In the data rows, zero lies at 4.5, halfway between 4 and 5.
Here are some points:
[2 7 4 4 3 3 5 3 2 4 5 7 4 3 5 4 5 3 4 6 4 4 3 2 6 5 3 6 3 5 5 7]
[7 7 3 3 6 5 5 4 3 4 5 4 3 8 3 2 3 2 3 5 3 6 5 5 3 6 5 4 4 7 1 4]
[4 3 4 6 7 3 5 2 5 4 7 3 6 4 5 5 8 5 7 3 5 4 5 3 1 5 5 6 5 4 8 2]
[2 5 5 1 2 5 2 3 3 3 6 7 0 8 5 3 7 0 3 6 3 3 0 2 5 9 2 5 0 6 5 9]
[8 7 6 6 3 1 6 3 5 4 3 3 6 2 3 4 4 5 5 5 4 8 7 4 6 5 5 5 4 4 5 2]
[4 3 5 3 8 3 3 7 5 4 3 3 1 5 3 7 7 2 4 4 7 2 2 4 6 7 4 5 4 6 6 1]
[6 5 4 8 6 4 5 4 5 4 4 3 5 5 6 2 2 6 7 3 3 5 3 4 5 3 6 3 3 3 3 3]
[5 3 6 8 7 4 1 3 7 6 6 3 7 5 6 5 3 8 2 3 4 5 7 6 6 1 7 7 7 6 4 2]
[8 3 4 5 3 2 7 6 4 5 6 3 6 5 5 3 5 5 4 4 5 6 6 4 1 5 5 4 5 3 3 5]
[1 1 5 2 6 3 5 6 2 5 5 6 3 5 6 6 4 2 4 7 3 5 4 1 4 5 3 6 3 6 7 3]
[3 6 3 6 8 7 1 9 7 3 5 8 6 6 6 8 6 6 9 2 8 4 4 6 5 3 5 6 5 3 6 4]
[5 1 5 1 4 4 6 4 2 3 3 3 3 4 7 3 5 2 2 4 1 5 4 2 3 7 3 3 4 3 7 6]
[6 3 7 5 5 4 5 4 2 1 1 4 3 6 4 4 6 4 4 4 1 6 5 4 5 6 3 1 3 6 5 5]
[6 5 4 3 6 2 3 6 5 7 7 5 1 4 4 6 4 4 3 4 4 3 6 3 7 5 3 4 6 3 6 4]
[3 5 4 2 6 7 4 5 4 2 5 7 2 7 4 6 6 4 5 7 5 3 4 6 3 6 5 7 6 6 4 4]
[4 6 4 1 5 6 2 5 6 5 6 2 4 6 5 6 6 2 5 3 4 1 1 6 6 6 5 5 6 3 2 6]
[4 6 6 4 4 4 6 3 4 5 3 4 4 4 4 5 5 3 4 7 2 5 4 5 3 5 5 3 3 4 6 4]
[5 7 3 5 5 3 0 7 8 6 5 5 4 5 8 6 8 3 5 2 6 5 3 4 3 4 5 4 8 6 3 7]
[6 2 6 4 2 4 8 2 1 2 3 7 3 6 4 2 5 5 5 9 0 6 6 3 6 6 3 5 4 7 6 6]
[7 4 4 7 6 5 8 2 2 7 2 4 3 1 3 4 3 6 0 7 3 4 7 4 2 4 5 0 3 5 2 5]
[4 5 5 7 4 5 5 4 4 5 4 3 5 4 5 5 3 6 3 3 5 7 8 6 4 5 8 5 3 4 4 2]
[6 8 6 2 4 7 5 7 3 4 3 2 4 3 2 3 4 3 5 8 0 1 4 4 4 7 3 3 1 3 3 6]
[7 4 5 6 5 4 4 7 8 4 5 5 6 2 4 5 3 6 5 3 6 6 5 3 3 4 8 5 6 6 6 4]
[4 8 4 3 2 3 4 4 2 5 4 6 2 4 4 3 4 3 2 4 3 3 6 6 5 6 4 6 2 1 4 5]
[3 3 5 1 4 6 2 4 2 6 5 7 2 4 6 6 5 1 7 5 4 3 1 5 5 6 2 6 5 2 2 9]
[6 4 4 5 6 4 5 5 4 6 4 5 7 5 3 4 5 4 1 4 6 5 5 4 4 7 6 2 5 5 3 2]
[5 4 4 5 5 6 3 4 4 5 6 3 8 3 5 4 5 6 7 6 5 4 4 6 3 3 5 6 9 4 3 4]
[4 5 3 6 4 2 4 4 5 8 4 5 6 6 4 4 4 4 5 3 5 7 1 4 6 1 5 4 7 6 4 3]
[5 5 6 6 4 4 3 5 8 3 2 5 7 3 6 7 2 8 4 2 3 4 3 2 1 3 5 8 5 4 6 3]
[4 2 4 8 4 6 5 5 3 3 5 6 9 3 2 2 3 8 7 2 7 7 8 3 4 2 5 4 6 4 6 0]
[6 7 5 3 5 4 5 4 8 6 6 7 6 4 4 5 3 3 7 3 5 7 2 4 5 5 4 6 4 3 8 6]
[2 0 6 5 6 5 4 4 7 4 4 5 4 3 4 4 6 6 4 4 3 6 5 6 5 4 5 4 4 8 3 2]
[5 4 4 6 4 3 2 3 6 5 7 3 7 3 4 3 6 6 6 2 6 4 4 7 6 3 5 5 9 5 6 4]
[3 5 4 2 3 6 4 6 7 4 6 6 4 3 7 5 6 2 6 2 5 1 2 6 5 4 3 6 4 4 6 8]
Then 12 other points, each followed by its number:
[5 2 5 6 5 4 3 4 5 4 6 5 6 5 5 4 4 3 6 5 6 3 2 5 5 4 5 4 7 3 6 5] 0
[2 3 6 4 6 6 4 4 5 4 6 5 4 6 5 5 5 7 5 8 5 5 4 6 4 4 5 8 1 7 3 4] 1
[4 3 6 5 4 4 5 3 3 3 5 6 6 5 3 3 5 9 4 5 8 4 4 3 3 3 5 4 1 5 5 3] 2
[4 1 3 3 3 5 5 6 3 4 5 6 4 3 7 3 7 3 3 5 6 3 2 2 6 6 5 4 1 4 6 4] 3
[4 4 4 8 5 6 6 4 3 6 3 2 9 5 5 6 5 6 3 1 6 6 7 6 5 2 8 5 4 2 3 1] 4
[6 0 5 3 6 4 7 4 5 5 2 4 5 4 4 5 5 8 4 4 6 8 5 3 5 4 6 3 5 7 3 3] 5
[1 3 4 3 7 5 6 6 1 5 7 8 0 7 5 1 6 2 1 8 5 3 3 2 4 6 5 6 4 9 5 4] 6
[5 6 5 7 4 2 5 4 4 2 3 5 7 3 4 7 5 3 5 1 6 6 4 4 3 2 5 3 5 6 5 5] 7
[3 8 4 8 8 6 5 6 7 3 5 5 8 4 2 5 1 7 4 1 6 7 8 3 3 2 7 4 6 3 4 0] 8
[3 4 4 4 7 7 5 3 5 4 5 6 4 5 7 4 3 5 3 8 3 6 5 4 3 3 3 1 8 6 5 6] 9
[4 4 2 4 5 6 4 4 3 2 6 4 7 3 4 4 4 4 4 5 2 4 5 5 4 3 5 2 6 4 3 3] 10
[3 5 7 0 5 6 6 8 6 6 5 5 2 7 7 2 5 3 7 5 4 5 4 5 5 4 6 6 3 5 4 5] 11
Which two of these numbered points are nearest to each point below, looking only along the 6 directions in which the first points spread most? Their numbers follow each, nearest first.
[5 4 6 6 2 4 6 5 5 1 3 6 3 2 2 4 2 5 5 5 0 7 8 5 3 7 2 7 3 5 6 6] > 2 3
[3 8 5 4 7 3 1 6 6 7 3 4 8 7 6 4 2 7 4 1 4 5 4 3 5 4 6 6 4 1 6 3] > 7 0
[5 5 3 4 7 4 5 6 4 6 4 5 5 5 4 4 4 6 4 7 5 5 5 5 2 3 6 5 4 5 2 3] > 10 9
[6 6 2 6 3 3 6 4 6 4 4 4 8 2 3 5 3 6 8 4 2 8 5 5 3 3 5 5 7 4 6 5] > 7 2
[6 8 4 4 3 4 5 2 2 5 4 2 4 4 3 4 5 2 7 5 3 6 7 9 4 5 6 3 5 3 2 5] > 10 9
[5 7 3 9 3 5 5 8 6 3 6 4 9 4 2 7 5 6 7 0 7 7 7 4 4 1 7 4 6 5 5 2] > 8 4
[5 4 4 5 7 4 4 3 2 3 4 4 3 6 6 1 7 5 5 8 5 4 5 7 4 7 3 4 3 7 4 6] > 9 1
[7 4 6 8 9 4 1 8 7 7 8 4 7 5 6 7 5 6 5 0 8 5 3 6 6 1 6 7 5 3 1 0] > 8 4
[2 6 2 2 4 5 6 4 7 6 5 5 4 5 6 7 3 3 5 7 4 3 3 7 5 5 5 5 0 6 5 5] > 11 3
[7 6 6 8 6 5 4 7 6 5 4 2 7 5 4 6 3 9 4 3 7 8 7 5 3 1 6 2 5 2 4 3] > 8 4
[6 6 3 3 4 3 3 6 5 5 7 4 6 8 8 3 6 3 8 0 6 6 1 8 4 3 6 5 7 8 5 5] > 0 7
[4 2 5 4 4 5 6 4 4 4 4 8 4 6 4 4 4 7 3 5 1 5 3 4 4 6 6 7 4 5 7 2] > 2 3
[5 1 7 3 7 4 7 4 4 4 3 5 3 5 4 3 2 8 3 6 3 7 6 0 4 6 4 6 3 4 7 4] > 2 5
[5 2 6 6 5 4 5 5 5 5 4 2 6 4 4 3 2 8 0 3 5 4 6 4 6 6 5 5 5 8 5 5] > 5 2
[5 1 4 5 7 4 7 5 4 4 5 5 5 3 4 3 3 6 3 5 5 9 7 5 5 2 8 4 5 5 2 3] > 5 4
[0 4 5 4 5 5 2 6 1 4 4 4 3 6 8 4 5 3 5 6 3 1 3 5 6 7 5 4 5 2 5 4] > 11 3
[0 4 3 6 5 4 3 5 6 3 7 6 6 2 3 3 4 3 7 3 7 4 5 4 4 3 4 6 8 7 7 4] > 0 7
[1 5 3 2 3 4 1 6 4 7 1 3 4 7 5 6 6 1 3 4 5 4 2 6 5 7 3 6 3 2 3 7] > 11 3
[6 4 4 7 6 6 7 3 8 5 5 4 6 2 4 2 4 8 7 3 7 5 7 3 3 4 6 4 6 8 4 3] > 4 8
[5 6 5 8 4 4 5 3 5 5 5 4 8 3 2 4 3 6 4 4 8 5 9 5 4 0 7 4 8 5 5 2] > 4 8
[3 8 6 6 1 3 5 4 3 4 4 1 7 1 4 4 1 5 3 1 3 5 6 6 3 5 6 5 6 1 5 3] > 7 4
[3 5 3 5 5 5 8 3 5 2 5 6 8 4 5 4 2 7 3 4 5 8 8 3 3 4 6 3 7 5 6 2] > 2 5
[6 7 8 4 3 3 5 6 4 5 2 6 3 7 4 7 6 3 4 5 2 5 2 1 5 8 1 4 2 4 7 5] > 3 11
[4 1 5 4 8 8 5 5 7 3 4 5 5 5 4 5 5 4 2 6 3 5 6 3 4 4 3 6 3 4 5 4] > 1 2
[2 2 4 3 2 2 7 3 2 5 3 7 2 6 7 5 4 3 3 4 1 4 4 3 3 7 1 6 2 6 6 8] > 3 6
[3 1 4 0 6 7 7 5 5 4 5 3 0 6 6 6 6 4 2 9 4 1 3 6 5 6 3 6 3 6 3 7] > 6 11
[7 1 4 4 5 3 5 4 6 4 7 3 5 6 7 8 5 3 5 4 7 2 3 6 4 3 4 4 6 5 3 4] > 0 9
[6 1 8 4 5 8 4 4 3 5 3 4 5 5 5 2 5 3 3 6 3 6 4 4 5 6 4 3 1 7 3 4] > 9 10
[5 4 4 3 5 3 0 9 7 3 2 5 2 5 5 6 8 3 9 1 7 2 1 8 6 6 1 5 4 5 5 7] > 11 0
[5 3 6 4 4 2 5 3 3 4 5 2 5 4 3 3 4 4 1 5 5 4 8 4 4 5 8 6 7 5 6 4] > 5 9
[5 4 1 6 3 6 4 4 4 0 1 6 5 4 4 7 5 3 6 4 4 5 5 5 3 5 5 6 6 6 4 7] > 1 10
[3 4 8 7 8 2 4 2 5 4 7 4 6 3 3 4 4 6 3 3 7 6 8 5 3 2 4 7 5 6 4 1] > 5 4
[5 3 7 0 2 4 7 3 2 5 4 4 2 9 5 3 6 5 6 5 2 3 1 1 7 9 3 5 0 4 7 6] > 3 6
[4 4 4 9 6 5 1 5 7 3 7 6 7 3 3 6 5 6 4 2 4 5 7 6 2 1 6 3 9 6 0 1] > 4 8
[7 4 5 5 5 5 8 4 7 4 5 5 6 5 3 3 4 8 1 4 2 4 8 5 3 6 6 1 5 5 6 3] > 5 2
[5 4 6 6 6 5 6 4 4 6 6 5 3 7 4 3 6 5 4 5 5 6 2 6 6 7 6 4 2 4 4 3] > 9 10
[6 7 5 9 6 5 7 1 5 5 4 4 5 6 2 2 2 7 2 5 7 9 8 4 0 3 6 4 6 5 3 3] > 4 5
[5 5 3 6 4 5 5 6 4 3 3 5 8 5 3 6 4 5 4 3 4 5 5 5 4 6 3 5 7 6 3 6] > 10 0
[0 6 4 5 2 4 4 5 7 8 3 3 3 3 6 6 3 6 6 2 4 7 2 2 4 2 3 9 3 3 8 4] > 7 0
[3 5 4 6 6 5 4 8 6 3 2 3 6 2 4 4 3 4 4 5 7 4 2 2 3 2 6 4 6 5 4 4] > 7 0
[2 1 6 1 3 7 6 3 3 4 4 7 2 7 3 4 8 2 2 7 0 1 3 2 4 7 0 5 2 5 5 5] > 6 3
[4 3 7 4 5 4 5 4 1 5 2 4 6 3 1 4 4 6 6 3 2 5 7 5 4 3 4 3 2 3 3 1] > 2 10
[4 5 4 6 7 5 0 8 5 9 5 4 4 5 5 6 5 5 7 4 9 2 2 5 7 2 6 7 5 3 4 3] > 0 11
[5 3 8 3 4 4 7 3 2 4 3 5 0 7 5 2 5 3 2 8 2 6 3 4 2 9 3 3 1 4 4 6] > 6 3
[1 4 3 5 5 5 4 5 2 5 5 6 6 5 8 5 5 3 6 4 5 4 3 6 4 3 9 4 8 8 5 5] > 0 9
[5 4 4 4 5 6 5 4 4 4 5 1 3 4 6 3 7 1 3 6 2 1 2 5 5 6 3 6 4 3 2 9] > 11 3
[4 6 7 2 7 2 3 4 3 5 3 9 1 7 5 6 4 2 7 5 3 6 4 4 5 5 2 7 3 4 7 6] > 3 11
[2 5 3 5 6 3 0 6 3 5 5 6 5 7 4 6 5 4 6 5 6 2 4 6 2 4 6 8 8 5 7 6] > 0 11
[3 5 5 0 5 5 3 7 2 5 6 6 4 5 5 5 6 2 5 5 2 0 6 3 6 7 4 6 2 6 4 9] > 11 3
[4 4 4 2 4 5 8 2 3 2 4 5 2 6 4 4 6 4 2 7 5 5 3 2 6 7 3 5 2 5 5 6] > 3 6
[3 5 2 5 4 2 4 6 2 4 4 5 4 3 3 4 5 3 7 7 5 7 4 4 3 5 3 4 4 6 3 5] > 9 10
[4 2 7 7 6 6 2 6 6 7 6 9 9 4 5 5 6 5 4 3 9 4 4 3 6 1 4 7 5 5 5 5] > 0 7
[4 4 4 7 3 2 5 4 4 7 4 8 5 2 2 5 6 4 5 4 6 3 3 4 5 4 4 4 3 3 5 4] > 7 0
[3 1 5 4 4 4 6 3 4 7 6 3 6 7 5 7 4 5 4 6 6 5 5 3 2 4 6 4 4 5 3 4] > 9 5
[4 6 2 3 3 3 2 5 4 3 5 8 2 2 6 1 4 5 6 4 5 5 4 5 5 4 5 6 7 4 6 6] > 0 11
